(in the rows, 128 means zero)
Each path below is one point turned by a fixed rotation once a step. After each direction that follows a path, write how fast that rotation turns it, in deg/step (0 if it stays still).
Each turn is a multiple of 5 degrees from 10 to 175, or 0.
Each row of a path follows its step; steps can be skipped.

step 0: [126 112 126 136 138 125 131 137 124 121 125 124 120 124 127 143 130 129
 129 138 118 143 123 127 127 138 124 126 144 135 121 111 123 122 135 123]
step 1: [109 128 133 120 125 135 128 134 132 135 138 133 123 134 136 121 132 128
 123 123 151 118 137 138 124 122 121 124 118 124 130 126 132 121 122 140]
step 3: [118 118 123 143 135 125 128 137 131 138 136 120 132 127 136 129 134 133
 114 141 125 129 127 121 134 125 141 111 138 131 142 123 124 125 122 134]
step 9: [128 125 134 120 125 135 127 117 125 130 129 129 139 118 126 135 110 124
 116 138 139 117 141 124 126 123 131 151 126 130 132 140 134 132 130 129]
step 10: [124 140 132 142 134 137 138 122 133 117 121 119 123 132 128 132 139 128
 140 115 113 139 136 131 133 133 130 120 138 123 123 132 128 136 127 116]
step 13: [114 124 129 127 128 122 131 133 127 128 120 129 124 128 112 132 137 128
 117 123 112 126 125 146 136 142 139 122 137 122 133 129 133 139 118 121]
step 14: [132 132 130 129 148 119 130 142 140 134 122 135 128 130 133 130 117 131
 134 131 131 125 132 118 117 116 126 126 127 137 131 128 122 106 123 138]
step 15: [118 121 130 132 122 128 121 124 128 130 143 132 112 116 132 121 138 125
 138 127 130 132 105 136 135 130 127 136 120 125 120 130 132 135 139 123]
step 16: [129 132 115 122 135 124 117 139 112 135 118 133 139 135 120 131 124 118
 113 125 130 128 133 131 127 136 127 113 128 131 134 120 140 126 117 124]
step 19: [130 133 123 132 104 132 118 136 122 134 127 136 144 139 127 137 132 123
 125 133 139 126 134 122 134 128 114 133 128 125 141 121 131 122 126 137]
Directions:
[125 128 126 127 131 130 129 125 123 128 123 127 128 125 131 124 123 128
 132 126 130 130 131 129 126 125 132 120 125 128 129 127 128 126 127 127]	175
[126 130 131 134 122 127 130 129 128 129 128 132 126 130 130 122 131 131
 131 127 131 130 128 128 130 126 126 126 132 123 129 132 129 130 125 129]	160
[126 126 129 129 128 128 130 133 122 124 132 125 128 130 124 126 126 130
 125 122 127 129 125 127 134 126 128 127 129 129 127 127 125 127 130 122]	140
[129 127 126 131 128 124 125 127 129 121 125 133 130 130 129 130 127 124
 126 128 130 127 126 130 130 129 128 124 133 130 133 124 123 130 128 129]	135
[127 128 137 125 129 130 127 128 127 122 128 129 126 127 127 132 125 128
 131 128 124 126 128 123 126 129 126 124 127 125 131 132 130 131 126 128]	25
[126 130 125 124 126 126 124 128 125 128 125 124 124 125 126 126 130 125
 125 124 132 126 132 125 126 131 129 132 130 127 131 131 127 131 123 126]	100
[123 129 132 131 130 131 125 124 127 127 132 129 129 124 134 127 127 129
 124 127 131 124 128 129 127 131 129 129 133 129 125 126 131 129 132 126]	125
